128 stands for zero in the data rows.
What is the hidden score of each row? Scores go from 0 to 20, and 10 is about the middle. The score is a weighted sum of the row's numbers plus the product of two more (or one squared), each taken from its middle value.
[120 116 110 141 132 122 137 106 124 145 107 147 120 155 100 124 142 141
 119 153 119 155 133 147 153 103 139 126 111 123 125 146 145 130 133] >> 6
[144 134 144 120  98 145 128 143  87 122 157 116 162  85  94 127 138 131
 107  88 109 110 117 136  92 164 135 136 156 131 163 138 144  97 104] >> 11
[151 122  86 145 136 103 141 111 135 140 132 141  99 134 140 111 154 148
 120  99 108 148 118  85 128  94 120 157 132 134  91 112 123 123 131] >> 7
[107 116 164 102 144  72  95 133 131 112 110 125 107 133 150 105 150 100
 114 151 155 114 104 127 142 119 150 126  99 150 122 135 129 162 184] >> 10
[127 166 138 137 109 150 149 157 115 122 181 123 135 161 104 122 157 143
 118 105 142 158 114 138 100 139 166 155 142 103 174  94 111 105 115] >> 5
[176 159 128 152 163 138 136 104 161 157 147 154 103 140 118 140 106 143
 177 145 111 132 135 117 129 165 130 132 109 144 141 151 147 124 102] >> 12
[129 121 126  83 144 109 128 102 107  86 125 122 122  98 161  95 122  88
 139 102 101  94 148 100 140 129 123  95 112 153  99 154 139 159 132] >> 10
[148 115 112 154 131 100 127 111 125 162 138 158 116 100 130 128 136 137
 135 118 130 141 164 109 117 106 132 110 110 112  98 131 115 133 127] >> 15
[ 88  96 115 102 132 104 141 124 122  99  62  73 131  85 116 134 105  66
 115 127 128 133 140 122 167 107 141  98 144 135  93 188 110 165 147] >> 15
[101 134 171 141 155 127  77 123 118 105 160 108  90 143 148 126 160  95
 145 122 110 140  77 104 157 122 105 136 136 148 112 130 126 154 184] >> 8
[ 81 144 143 100 147 100  91 124 137 117 144 114  97 129 129 131 143 107
 116 135 115 136 112 127 174 137  98 142 119 138 114 140 108 177 164] >> 11
[101 129 127 104 147 115 139 137 124 103 153  93 129 114 161 124  91 119
 136 112 132  95 144 125 131 116 106 125 107 151 109 146 142 143 157] >> 10
[158 145 135 141 100 168 122 150 127  89 142 130 154  82 124 153 110 153
 137 104 123 120  86 174 103 163 135 145 172 113 151 115 125 103 121] >> 13
[145 117 109 129 137 107 128 118 147 166 143 141 118 134 125 128 109 125
 142 116 151 133 146 115 144 121 115 115 125 108 103 159 104 130 130] >> 12
[ 74 127 155 110 148 118  81 133 134  95 148 115  93 163 149 131 140 140
 109 121 130 143 105 133 142 133 123 150 130 153 110 116 141 168 156] >> 10
[ 98 116 147 110 121 110 106 159 132  99 124 109 145  99 178  66 110 113
 122 139 103 125 110 129 160 114 131 110 118 125 140 106 153 164 152] >> 10
[100 119 159 105 134  96 151 130 134  92 131  93 142 113 151 122 112 108
 115 105 116  79 134 142 150 143 126 139 114 194 107 137 150 143 143] >> 12
[ 90 128 147 127 150  80 107 134 130 124 140 103  87 158 150 134 144 155
 106 139 124  99 131 157 169 112 131 139 123 149 122 121 147 130 181] >> 5
[ 88  82 131  97 127 121 125 118 129 113  89 113 138 125 139 121  99 119
 134 142 149 110 143 130 154  98 132  85 158 160 103 122 142 146 133] >> 7
[154 158 186 152  96 161 133 169  98 147 144 140 139 140  96 158 174 160
 120 123 130 132 153  99  90 166 126 117 129 103 169  80 132 120 114] >> 19
[118  99 138  87 137  77 139 140 144  84 101 117 108  91 155 119 111 108
 129 151 130 127 149 105 154 122 141  80 120 138 124 135 139 152 164] >> 6
[154 141 119 148  85 164 135 121 112 162 128 146 158 150 106 127 127 177
  84 129 152 133 137 133  96 138 147 116 171  62 158  93  95  99  81] >> 16
[ 95 118 135  94 161 100 120 128 144 101 123 118 100 105 141  84 136  95
  85 112 130 111 102 134 155 114 119 120 146 128 104 125  88 154 199] >> 10
[139 113 122 140  95 151 108 148 144 134 140 130 147 124 103 149 117 149
  96 113 120 152 141 126 110 136 153 144 141  91 164 108 136 108 108] >> 9
[ 86  95 145  80 124 130 128 131  90 103 114 100 153  98 166 134 111 116
 130 120 126 103 145 156 145 132 134 101  98 162 119 122 129 127 150] >> 14
[164 160 120 156 127 129 140 110 132 144 123 140 111 143 118 144  90 150
 165 130 143 129 136 132 118 153 134 146  89 130 135 135 174 115 110] >> 9
[107 135 154 124 135  66 104 122 116 108 130 125  92 109 169 105 169 111
 119 135 127 137 119 133 137  98 141 122 105 136 114 119 122 151 185] >> 9
[151 149 117 154 139 115 110 106 151 144 110 132 119 142 111 124 123 153
 153 115 135 138 137 121 139 110 109 114  94 132 119 138 138 113 115] >> 11
[ 98 116 100  93 155 105 138 142 147 113  85  92 133 138 132 137 110  91
 125 151 117 116 140 118 156 107 137  90 146 174 106 142 158 141 132] >> 14
[103  92 114  83 154 100 120 104 134 101  88  84 130 127 117 127 124  75
 136 146 111 121 130 137 154 104 126  85 134 137  97 150 118 155 145] >> 8
[117 171 125 147 123 148 143 114 118 122 128 104 166  88 113 125 110 120
 126 105 140 119 126 164 107 180 160 139 160 139 162  94 109 106  95] >> 11
[127 167 125 141  92 167 129 150 109 136 144 157 147 138  93 149 133 168
 120 108 142 150 134 113 119 177 119 128 182 106 161 101 120  90  90] >> 9
[121 107 125 102 139 122 156 132 134  89  73 109 136 118 122 133 113  69
 124 162 143 144 127 133 178 121  97 106 131 161  95 162 124 143 129] >> 9
[119 128 138 123 158  83  85 125 158 105 110 129  92 155 163  92 153 125
 118 145 111 122 132 149 147 102 122 114 111 133 112 131 127 134 173] >> 8
[140 110 124 151 129 120 142 125 141 122  85 133 139 149 124 124 142 123
 157 154 119 134 155 119 126  89 117 141 116 122 101 125 110 139 124] >> 11
[ 92  95 116 109 134 152 119 128 123 114 100 112 144 137 141  91  91  88
 121 156 111 118 130 130 168 109 104 105 115 156  86 136 134 147 134] >> 11
[143 139 137 148 104 142 165 179 121 153 156 176 128 145  88 145 104 145
 101 119 131 145 149 132 111 171 111 121 149 108 164 125 111  92  80] >> 11
[117 130 152 153 116 160 116 138 123 153 163 163 139 155 113 152 163 154
  87 118 169 114  79  95 108 155 157 143 145  93 175  96 128  90 121] >> 4
[113 120 118  99 132  93  97 132 109 107 131 107 137  99 147 118 111 101
 137 139 111 116 132 134 130 104 108 103 127 134 112 103 131 157 150] >> 11
[133 115 109 135 121 173 156 129  97 104 166 118 144 111 132 160 125 120
 127  82  84 124 131 156 112 180 171 148 139 125 152 126 104  97 109] >> 8
[135 119 133 140 136 136 134  99 141 130 145 192 135 142 121 121 109 120
 158 104 106 124 132 125 144  97 120 161 117 139 113 163 134 127 112] >> 3
[116 131 136 159 100 115 140 168  97 147 176 150 117 158  98 134 117 149
 120 124 117 154 128 106 115 164 141 128 174 103 175 128 150 119  89] >> 5
[127 149 165 128 108 147 144 136 107 137 170 126 138 146 125 137 111 132
  81 130 151 136 100 148  93 156 152 146 136  93 162  99 119 111 122] >> 9
[139 108 125 126 131 142 145 102 132 180  98 155 110 134 117 123 116 129
 136 129 128 143 130 144 148  99 128 139 138 139 112 140 133 125 130] >> 7
[134 127 116 145 119 114 146 128 117 183 114 133 123 142 112 126 134 105
 133 125 143 132  96 131 123 134 122 124 120 124 109 147 113 119 142] >> 12
[127 127 137 160 118 152 127 169  86 117 156 136 184 114 112 152 135 143
 104 108 158 137 133 144 135 155 131 141 118 122 138  95 137 110 110] >> 16
[141 118 143 144  92 160 127 143 116 145 142 143 159 126 117 118 167 144
 114 149 159 122 140 133 110 125 175 154 153  92 161  82 136  92 108] >> 5
[138 151 132 138 107 118 132 139 109 152 138 132 138 142 110 127 136 121
  83 138 120 145 115 106  97 164 143 156 135  87 159 132  80 101 128] >> 11
[139 133  74 146 137 122 130  94 144 123 101 142 104 136 122 126 120 134
 167 119 142 145 143 140 124  94  99 108 110 124 122 162 130 145 122] >> 10
[146 165 137 146 101 143 120 150 124 126 121 137 152 122 110 132 146 149
 117  99 127 129 107 122  92 120 157 138 159  94 157  86 141  95  84] >> 7
[103 110 129  99 135 113 134 128 128  96 117 115 106 131 135  95 149  83
 153 147  90 128 146 111 156 114 108  80 107 152 113 169 128 165 144] >> 8
[131 172 125 152  93 162 133 146 106 141 159 138 132 162  96 143 145 160
 112 133 129 144 153 119 101 169 151 114 141 131 159 119 132 112 100] >> 13
[ 97 135 144 123 147 121  95 140 127  98 136 149 106 164 138 112 134 110
 120 137 122 111 135 136 154 132 121 126 130 130 113 124 150 157 193] >> 6
[160 148 130 127 106 165 143 131 103 112 157 123 157  64 117 138 136 154
 110 121 123 128 134 129 119 161 142 121 139 125 157 100  89 106 114] >> 18
[133 151 136 138 108 116 150 166  96 144 127 158 133 147 123 139 132 180
 117 107 162 166 143 139 112 170 128 121 139 113 161 116 124 101 101] >> 13
[ 90 100 120  83 136 139 156 110 123 120  65 121 132 126 135 125 103  95
 141 153 119 110 120 143 132 125 114  97 143 150  91 147 152 156 128] >> 9
[158 166 150 158  87 138 161 166 101 149 129 168 143 165 105 146 144 144
  93 114 131 162 132  84 125 170 132 123 106 111 159 123 129 108  86] >> 15
[148 136 114 157 154 134 112  83 166 157 128 127  70 151 112 132 117 142
 160 121 116  96 137 123 111 148 114 161  91 136 116 160 118 116 109] >> 12
[102 107 139  93 156  95 134  99 103 118 108  98  95 149 158 132 130 122
 126 123 115  97 161 148 151 127 115  97 135 156 111 156 120 145 148] >> 11
[118 106 166 107 140 120  99 151 103 123 137 100 136  79 193 109 104 131
 143 172  93 140 133 146 145  73 128 115  94 149 126 135 133 138 146] >> 13
[139 148 115 158 126 134 125 157 139 135 144 150 123 152 111 131 127 157
 132 123 140 130 124 100 113 169 125 150 150  70 154 123 138  87  86] >> 4
[ 89 118 151 111 145 109  89 138 125 144 135 119  85 127 148 126 131 100
 131 128 111 107 133 134 169 120 117 149 145 141 113 135 132 152 180] >> 10
[142 124 149 152 108 122 114 142 130 132 157 156 156 140 118 103 185 169
 136 110 152 122 136 121  88 111 135 143 159 103 173  85 137 108 107] >> 8
[132 148 120 130 126 146 110 121 189 126 103 138 146 135 113 135 143 100
 164 135 141 147 134 138 150  94 129 129 119 105 110 118 148 141 114] >> 7
[133 156 168 150  81 136 128 158 102 152 119 158 112 131  84 123 141 164
  78 133 127 169 139 119 106 168 180 144 177  95 156  98 112 131  92] >> 14
[101 108 155 109 138 104 134 133 161 112 136  99 106 103 127 118 115  90
 155 152 117 112 164 152 168 114 136  62 117 147 107 158 153 166 169] >> 10
[ 97 114 125  98 129 104 125 128 112  89 131 109 152  88 164 112 117 113
 141 163 105 111 129 113 153  94 144 102 126 138 109 103 156 162 149] >> 5
[162 131 152 142  82 167 120 146 107 141 139 129 128 138 103 152 180 163
 103 110 120 145 117 103 106 149 134 121 149 107 155  97 130 116  90] >> 17
[161 130 122 130 109 144 145 141 125 113 153 126 163 107 135 171 130 161
 109 111 110 108 113 155 116 170 125 146 144 150 157 102 131 134 124] >> 12
[154 120 104 154 160 117 144 112 158 141 127 179 133 138 105 157 112 139
 177 141 130 139 139 124 120 107 105 118 124 100 100 141 138 126 135] >> 6
[144 103 126 139 159 140 128 115 149 134 131 123 102 131 130 121 121 143
 135  96 126 130 116 116 139 125 106 145 121 136 109 150 130 131 119] >> 12
[134 113 111 134 121 129 142 139 137 169 100 152  83 138 131 126 131 123
 114 123 116 121 135  99 137 129 117 140  99 109  91 135 122 131 136] >> 13
[157 167 142 128 114 130 127 126 104 101 144 130 154 105 109 163 134 150
 124 126 103 125 125 139  85 176 160 124 151 143 147 111 108 124 117] >> 13
[ 91 132 138  99 129 100  73 109 143 118 126 143  86 133 144 111 135  81
 106 106 109 139 110 150 164 110 135 129 128 140 103 124  95 157 154] >> 7
[146 139 143 139 100 144 121 155 115 124 148 152 123 133 130 155 188 141
  94 115 171 174 123 115  92 152 143 169 149  94 160  82 123 117 113] >> 10
[157 137 138 135 103 164 121 146  97 110 160 125 137 108 108 143 115 159
 124 133 139 105 118 154 114 177 166 158 170 127 154 132 113 117 124] >> 9
[124 119 144 135 132 126 161 153 154 172 118 164  99 140 101 104 136 142
 134 121 151 140 127 117 139 114  98 135 103 127  97 137 145 110 123] >> 11
[144 137 104 157 131 127 127 109 145 151 148 148 132 140 121 115 123 117
 177 112 118 145 147 136 130 113 100 109 110 137 115 143 153 135 107] >> 9
[ 97 125 138  93 135 113 120 136 126 118 126  96 142  87 174 126 103  87
 159 151 140 104 147 109 137 117 101 112 112 166 113 118 148 154 158] >> 15
[135 139 150 135  84 165 133 178  81 117 153 146 147 123 110 143 128 135
 104  83 120 151 120 150 124 141 137 137 134 109 144 100 140 109 107] >> 13
[140  93 116 127 105 120 162 136 167 164 115 176 113 133 139 113 141 133
 155 137 122 143 141 107 119 113 104 142 139 125 100 135 109 120 128] >> 6
[136 149 131 166 141 110 127 102 138 156 141 148  88 158 125 128 137 152
 183 128 134 119 144 121 126 138 145 134  98 148 135 155 154 129 109] >> 9
[139 125 105 151 152 149 133 119 137 163 109 131 113 140 132 117 115 123
 173 128 139 128 118 119 120 116 115 123 112 136 118 143 135 119 120] >> 10
[ 96 112  91  84 149 110 153 124 141  91  80  86 134 141 139 110 104  86
 139 157 132 111 149 128 166 121 115 121 116 159 106 145 141 133 129] >> 5
[148 106 144 130 101 162 124 140 112  89 145 142 175 142 106 120 151 164
 111 120 127 143 115 112 105 137 144 131 144 128 151  98 109 100  98] >> 14
[134 175 154 145 102 151 124 161 123 119 180 131 142 132 121 132 140 169
  88 123 153 159 104 147  83 153 145 145 138 116 160  84 104 115 122] >> 14
[156 161  93 150 146 123 155 133 147 156 132 168 116 147 126 141 103 149
 174 142 138 123 134 144 116 165 112 154  96 104 131 162 141 112 110] >> 9
[146 130 128 129 148 127 130 122 137 128  81 162 132 146 127 128 135 112
 134 154 146 134 119 139 138  84 124 138 138 121 126 139 124 156 123] >> 6
[133 130 116 135 112 142 144 134 125 170  90 144 111 146 120 144 142 136
 148  95 139 146 133 135 146 105 134 102 143 111 108 161 140 123 126] >> 9
[148 140 154 158 109 135 119 161 116 136 169 159 124 144 113 126 148 145
  69 138 152 123 123 123 112 136 139 140 137 101 161  79 119 105 131] >> 11
[ 99 134 144  97 150  98 113 130 115 141 136 119  90 151 133 116 156  97
 101 113 121 123 113 130 181  93 107 135 126 154 111 111 103 141 184] >> 7
[ 89 110 131  90 155 119 115 127 142  96 101 103 128 106 158 134 101 155
 149 160  98  94 108 131 150 117 111 103 109 165 125 124 149 160 146] >> 12
[142 113 117 154 130 120 139 113 148 138 118 145 139 140 131 128 138 112
 166 137 155 138 127 129 121 102 125 121 137 138 120 155 125 106 135] >> 4
[ 98 120 155 124 154 110 113 140 134 109 126 112 117 131 147 130 126  80
 106 131 125 116  97 141 178 116 115 135 142 136 103 123 127 164 148] >> 8
[152 104 124 117 124 126 165 125 158 167 103 149 133 154  93  89 123 124
 114 138 109 164 123 130 135 122 117 145 125  95 110 161 131 118 113] >> 7
[159 128 147 146  93 140 122 141 131  94 122 105 139 137 129 151 157 149
 114 100 154 141 123 143  90 171 151 135 137  70 169  97 112 106 119] >> 16
[128 156 143 152 101 159 132 126 110  95 159 112 168 108 118 157 114 157
 122 116 144 113 115 150 105 155 136 148 149 111 159 115 119 105 118] >> 11
[172 109  87 158 178 129 106  99 191 142 108 145 113 171 117 143 128 135
 150 133 122 108 134 119 114 139 113 169  98 136 135 144 114  98 107] >> 8
[166 139  91 161 154 119 110 107 182 128 133 152  91 147 120 123 111 106
 179 107 120 133 113  92 118 152 142 162 103 125 128 148 110 100 116] >> 7
[ 93 104 138  94 147  95 147 133 116 100 131  96 118  84 190 113 122 117
 150 157 130 104 124 116 138 120 109 137 105 141 104 147 150 155 153] >> 8
[100 108 107  70 150 126 106 137 143 100  88  87 119 107 153 121 129 104
 122 143  78 126 151 136 150  93 122 109 126 141  92 154 141 158 131] >> 12
[104 143 110  97 125 111 120 122 104 117  97  94 156  93 170  75 107 104
 119 142 126 102 147 114 138  94  96 109 132 145 118 127 164 178 145] >> 10
[125 149 169 137  82 131 124 141 118 137 156 156 134 123 145 151 144 157
 103  98 121 125 121 166 101 163 152 157 142 107 164  94 112 119 122] >> 11
[158 104 131 134 121 145 152 111 155 141 120 137 140 148 134 130 151 128
 135 128 105 126 128 145 152 106 134 121 133 104 117 143 157 148 124] >> 6
[112 117 155 150 107 124 128 140 126 106 150 135 118 137 137 139 123 139
 111 122 146 117 131 138  85 131 133 156 158 121 175 115 114 107 120] >> 5
[154 109 111 140 134 137 159 120 138 142 108 171 116 145 131 125 131 127
 147 127 140 154 137 140 152  75 102 130 126 113 110 151 117  90 120] >> 5
[132  97 118 137 127 144 144 134 145 156 122 152 123 134 119 121 119 125
 151  96 144 143 116 115 129 117 133 134 120 109  96 161 131 135 122] >> 11
[145 149 140 143 103 178 149 131 117 133 147 123 150  94 117 159 146 130
 120 130 125 135 132 157 103 170 164 145 177 135 169 104  93 111 125] >> 10
[149 139 161 153 104 170 113 142 132 116 125 142 118 133  81 137 156 174
 104 114 166 180 126 117  84 141 170 118 157  73 165 106 105 111  87] >> 17
[132 130  99 130 129 101 137  88 147 123 110 158  99 146 119 125 108 111
 151 149 130 168 143 118 143 118 102 148 114 118 117 134 108 125 120] >> 3
[152 181 140 158  85 147 137 155 126 136 138 138 137 147 121 138 124 159
 117 109 137 130 146  82  99 176 132 138 159 127 156 117 137 104  91] >> 14
[121 157 126 146 104 145 112 109  79 133 153 133 157 121 100 140 118 138
 105 135 131 159 114 121 118 137 127 149 125 122 145 106 139  93 121] >> 8
[151 128  97 142 126 117 138 118 158 147 140 136 118 163 113 110 116 109
 178 132 109 105 135 155 125 108 105 124 115 135 107 147 127 144 109] >> 7
[107 124 128 100 110  91 105 131 132  99 121  87 156 129 162 108 126 129
 159 140 117 127 134 136 134  80 125 127 105 160 122 118 128 138 151] >> 6
[122  87 142  87 164  84 123 113 147 127 118 106 123 113 126 113 103 106
 136 129 122 107 158 140 162 124 102  72 123 157 117 133 125 147 148] >> 13
[109 133 139 100 128 115 117 144 115 104 101 128 150 100 155 111 139 109
 165 146 131 122 151 138 156  99 121 109 121 157 117 108 131 160 151] >> 11
[152 148 155 140 107 127 121 121 144 141 124 133 136 148 138 120 160 168
  92 109 140 142 123 137  97 130 138 126 140  95 153 125 135 105 127] >> 10
[104 119 109 112 131 108 128 152  91  92 119  86 168  96 180 135 103 122
 150 151 104  88 133 144 142 138 134  85  88 153 118 133 141 142 154] >> 12
[134 107 117 130  82 156 114 130 122 138 134 126 149 132 115 140 167 147
  95 119 159 136 121 136  93 123 147 141 128 114 154  86 110 107 102] >> 13
[123 181 142 166  77 119 148 160 104 144 149 147 147 164  81 143 150 169
 127 104 150 126 119  94  90 141 127 143 136 112 167 137 129 106  91] >> 8
[139 181 155 152  89 136 133 148 118 155 160 113 142 142 121 148 134 150
  69 115 130 166  92 127  77 141 146 170 132  93 169  90 126 112 125] >> 11
[135 104 108 117 133 152 128 108 134 144  92 148 131 142 110 125 116 118
 146 150 155 149 116 155 120 110 117 147 124 120 118 142 106 107 123] >> 7
[ 97 140 148 123 147  94 128 142 132 112 139 105  92 135 141 106 145 116
 110 120 113 115 117 137 144 111 109 117 128 149  99  98 108 172 158] >> 17
[111 120 169 115 139  89  91 118 134 109 125 111 101 137 176 107 153 121
 134 123 110 146 138 132 156 105 133 128 127 141 125 120 123 168 163] >> 10
[130 116 104 136 139 114 150 115 156 134 107 126  93 138 139 131 122 144
 129 124 141 125 133 117 140 109 127 128 112 123 100 158 107 132 121] >> 9
[155 148 126 148 106 152 147 169 123 129 117 131 153 120  97 121 127 138
 112 128 156 115 105 153  90 127 150 186 156  77 144 121 130 129 123] >> 8
[ 94 123 158 126 145 119  98 141 104  97 122 129 116 135 156 101 141 128
  99 135 144 131  94 140 147 131 104 143 155 145 113 122 140 163 167] >> 13
[170 128 102 152 162 159 117  91 166 133 123 141 122 137 111 110 106 129
 146 115 132 126 125 135 100 138 109 116  82 105 113 153 119 123 114] >> 16
[145 121 115 162 131 131 143 104 143 127 136 138 145 151  94 102 164 120
 158 150 116 135 115 105 149  92 107 124 122 135 101 154 139 128 108] >> 5
[146 161 128 142 105 167 129 123 117 118 155 128 172  67  94 169 134 138
 124 146  98  75 131 154  81 174 156 130 170 151 145 105 116 106 118] >> 12
[133 130 119 122 101 164 114 123  86 127 134 133 206 107  99 141 142 144
 121 122 125  87 101 165  92 179 132 136 144 120 167 114  96  91 128] >> 12
[ 89 131 136  77 143 114 142 112 126 120 124  74 148  88 152 114  91 114
 128 133 122  91 117 136 127 130 118 145 135 160 113 132 139 148 137] >> 11
[126 110 129  88 135 101  84 131 144 111 100  96 112 103 130 123 131 112
 130 143 120  77 165 108 152 121 128 101 142 146  97 168 143 158 157] >> 17
[100 140 145 105 147  91 111 138  95 111 119  83 165  84 153  86 102 115
 140 113 120 123 134 137 124  82 109 116 134 123 118 105 138 124 154] >> 11
[135 118 144 149 113 160 147 160 133 117 150 163 128 150 130 140 152 138
  84 107 127 140  95 131  82 136 158 157 154 115 151 122 110 105 135] >> 5
[140 161 163 153 103 147 137 179 108 168 123 187 148 148 114 139 129 157
 124 129 128 127 137  80 103 160 126 132 130  92 156 116 131 116 105] >> 16
[122 114 134 143 105 158 103 139 114 150 184 135 166 117 108 139 121 146
 108 136 148 145 121 141  89 145 164 156 154  97 151 108 131  91 109] >> 9
[119  86 115  84 140 141 141 124 116 100  61 121 103 112 129 139  90  76
 148 129 112  90 130 146 164 114 131  78 131 177 100 145 108 137 146] >> 9
[126 125 104 156 146 133 142 128 159 149 132 139 105 179 140 156 130 130
 145 112 125 143 132 146 134  97 123 153 101 121 114 126 102 133 124] >> 8
[144 142 127 148  91 137 141 149 126 159 131 118 177 112 127 128 140 156
 116 114 136 128 118 130  88 157 145 150 124  78 149  57 140  91  98] >> 13
[125 127 151 153 105 157 146 142 122 161 156 150 137 130 109 145 157 174
  75 120 159 142 103 117 106 146 183 159 127 121 166  97  98 125 123] >> 12
[143 123 100 133 134 104 136 134 145 121 142 172 140 125 129 134 151 150
 148 123 105 142 143 128 126 119  98 151 119 132 100 172 143 110 130] >> 6
[103 120 171 100 164  88  99 105 168 104 112 111  89 137 173 100 133 148
 110 128 118 117 113 139 132 115 133 105 111 124 108 148 121 158 155] >> 13
[135 133  99 145 126 142 111 122 125 156 123 145 146 150 114 132 117 137
 146 154 133 162 129 121 122 112 108 124 141  88 116 120 159 126 146] >> 6
[135 111 110 136 116 131 129 140 131 162 104 108 103 144 107 138 125 131
 155 179 121 132 122 118 121 103 141 131 126 121 110 151 129 131 120] >> 9
[125 148 154 147 102 152 134 142 132 139 145 140 144 127 132 122 148 165
 100 135 125 119 125 152  96 142 152 154 136  97 157  53 118 114 104] >> 17
[ 80 137 140 113 135  89  92 123 117 124 135 107 134  99 171 103 112 114
 121 133 118 157  99  88 133 127 111 103 128 151 125 115 145 150 175] >> 9
[140 138  91 136 149 105 131 121 166 152 121 152 107 139 126 126 159 136
 157 149 137 106 138 157 136  96  97 134 102 131  98 136 156 125 117] >> 6
[169 150 105 153  97 188 139 124  67 117 139 129 128  84 106 139 123 151
 155 117 124 137 129 174 118 161 161 152 151 122 150 132 105 116 118] >> 16
[142 139 133 139 104 148 150 165 119 148 126 140 112 154 105 142 135 153
 114 110 140 119 126 104 104 159 135 123 180  98 154 125 127  97  98] >> 7
[124 106 121 138 129  98 117 146 112 159  92 125 152 153 112 119 132 122
 132 135 124  99 138 141 139  98 110 140 147 129 105 132 129 116 117] >> 10
[146 120  84 115 147 101 144 114 172 155 124 132 102 127 140 119 146 138
 149  88 123 151 124 101 129 102 138 148 112 103  95 135 145 117 111] >> 6
[ 99 129 103 101 144 111 143 153 138 106  79  96 143 140 127 115 102  90
 131 168 127 115 138 121 160 110 118  76 127 157 108 160 151 149 161] >> 10
[148 160 130 144  93 167 140 143 110 138 160 134 156 121  72 148 112 182
  95 134 128 170 145 123  96 159 164 146 157 111 165 122 123 109 115] >> 12
[145 127 119 142 129 138 124 137 122 110  95 127 100 129 135 133 122 142
 150 131 142 140 133 144 139 109  97 123 123 129 121 168 131 136 123] >> 14
[161 133 134 149 126 170 130 135 110 113 137 145 159 112 119 151 119 145
 105 102 111 102 118 150  95 160 170 136 157 124 161 112 105 116 110] >> 12
[159 119 124 141 123 149 129 126  98 120 169 123 160  92  86 147 132 150
 134 121 122  82 116 136 111 148 136 129 153 160 166  86 128 105 114] >> 12
[126 152 127 149  78 156 122 144 141 121 138 159 141 124 110 133 127 157
 129 152 141 172 130 123 103 118 151 166 131 107 141  85 119  73 101] >> 4
[150 146 116 172 142 119 156 113 147 156 156 142  92 152 110 134 119 163
 165 125 123 160 132 103 154 158 141 132  99 141 145 167 149  99 103] >> 5
[134 117  91 143 142 153 117 104 125 154 113 129 126 127 145 118 102 154
 152 137 139 148 127 114 127 114  91 118 102 114 105 155 139 130 116] >> 14
[122 134 139 138 103 147 144 119 105 155 105 171 153 120 110 160 142 159
 129 133 164 138 169  77 107 141 147 134 146  85 169 137 141 118  68] >> 13
[110 114 130  85 172 102 131 110 152 130 111 126 117 105 114 116  87  96
 123 144 115 105 132 138 146 131 125  68 162 144  99 149 129 160 163] >> 11
[ 81 111 127 105 135 117 127 121 117  92 129 105 150  72 180 119 127 131
 146 147 116  72 161 144 170 118 122 144 114 179 110 126 128 145 131] >> 9
[137  95 126 130 149 126 133 124 153 173 139 131 146 133 137 131 127 145
 147 152 125 116 132 118 141 126 123 170 128 145 102 166 121 109 120] >> 16
[153 137 139 129  87 142 110 146  94 166 161 161 134 156 106 169 144 146
 116 128 156 127 113 115 121 161 131 137 171 117 166 102 128 121  91] >> 9
[131 146 144 130 118 165 112 139 120  94 145 132 130  90 111 118 136 146
 129 138 140 141 120 134  92 178 136 157 156 141 153 134 121 105 104] >> 10
[156 163 144 148 122 158 132 113  98 112 155 124 141  91 117 150 133 125
 138 121 125 131 129 168 122 174 136 152 164 131 154 128 122 117 112] >> 10
[ 94 123 153 104 149  76  98 104 167  77 142 141  92 122 170 123 154 111
 133 123  96 109 143 142 148 122 122 112 140 134 119 123 120 168 152] >> 6
[117 140 128 100 148 113  93 140 133 120 110 100 146 105 177 107 136 110
 136 138  98 100 117 126 124  99 126 140 135 124 146 129 159 146 170] >> 5
[164 122 109 153 161  97 122 108 169 105 135 159  86 140 105 131 100 119
 174 130 141 143 144 131 114 133 115 169 100 111 105 152 113  89 119] >> 4
[150 131 129 135 100 178 142 127 102 112 170 131 148  72 111 154 123 141
 125 128 117 117 132 177 110 150 155 155 138 136 147 113 147  96 142] >> 8
[176 145 130 156 124 128 150 120 148 126 140 113 127 133 106 144 147 123
 173 131 144 155 143 171  98 144 122 147 112 129 135 151 150 108 103] >> 10
[168 150 128 158 163 126 125  72 166 143 132 164  88 162 135 134  94 129
 174 124 114 113 137 118 133 143 138 156  83 139 126 163 105 101 133] >> 6
[ 96 126 136 135 164  86 104 103 172 122 117 110 114 135 167 129 151 117
  97 154  92 132 135 109 139 114 149 118 146 133 136 139 120 144 163] >> 5
[146 117 121 141 133 127 116  95 132 169 119 129  83 114 131 111 135 153
 123 109 132 137 123 107 130 116 117 152 128 113 110 141 101 133 119] >> 15
[130 101 115 159 133 126 151 121 130 141 123 119 122 160  99 122 154 121
 148 136 125 133 116 138 137  87 126 160 113 116 114 141 162 110 128] >> 2
[164 149 100 151 156 122 144 103 176 105 116 152 107 107  95 121 127 135
 176 138 160 111 136 144 139 131 132 145  97 112 136 132 150 111  99] >> 5
[135 133 149 126 106 153 146 149 108 143 162 110 132 130 135 153 134 167
  69 109 162 124  90 104  99 131 143 136 144 117 169  99 107 110 134] >> 11
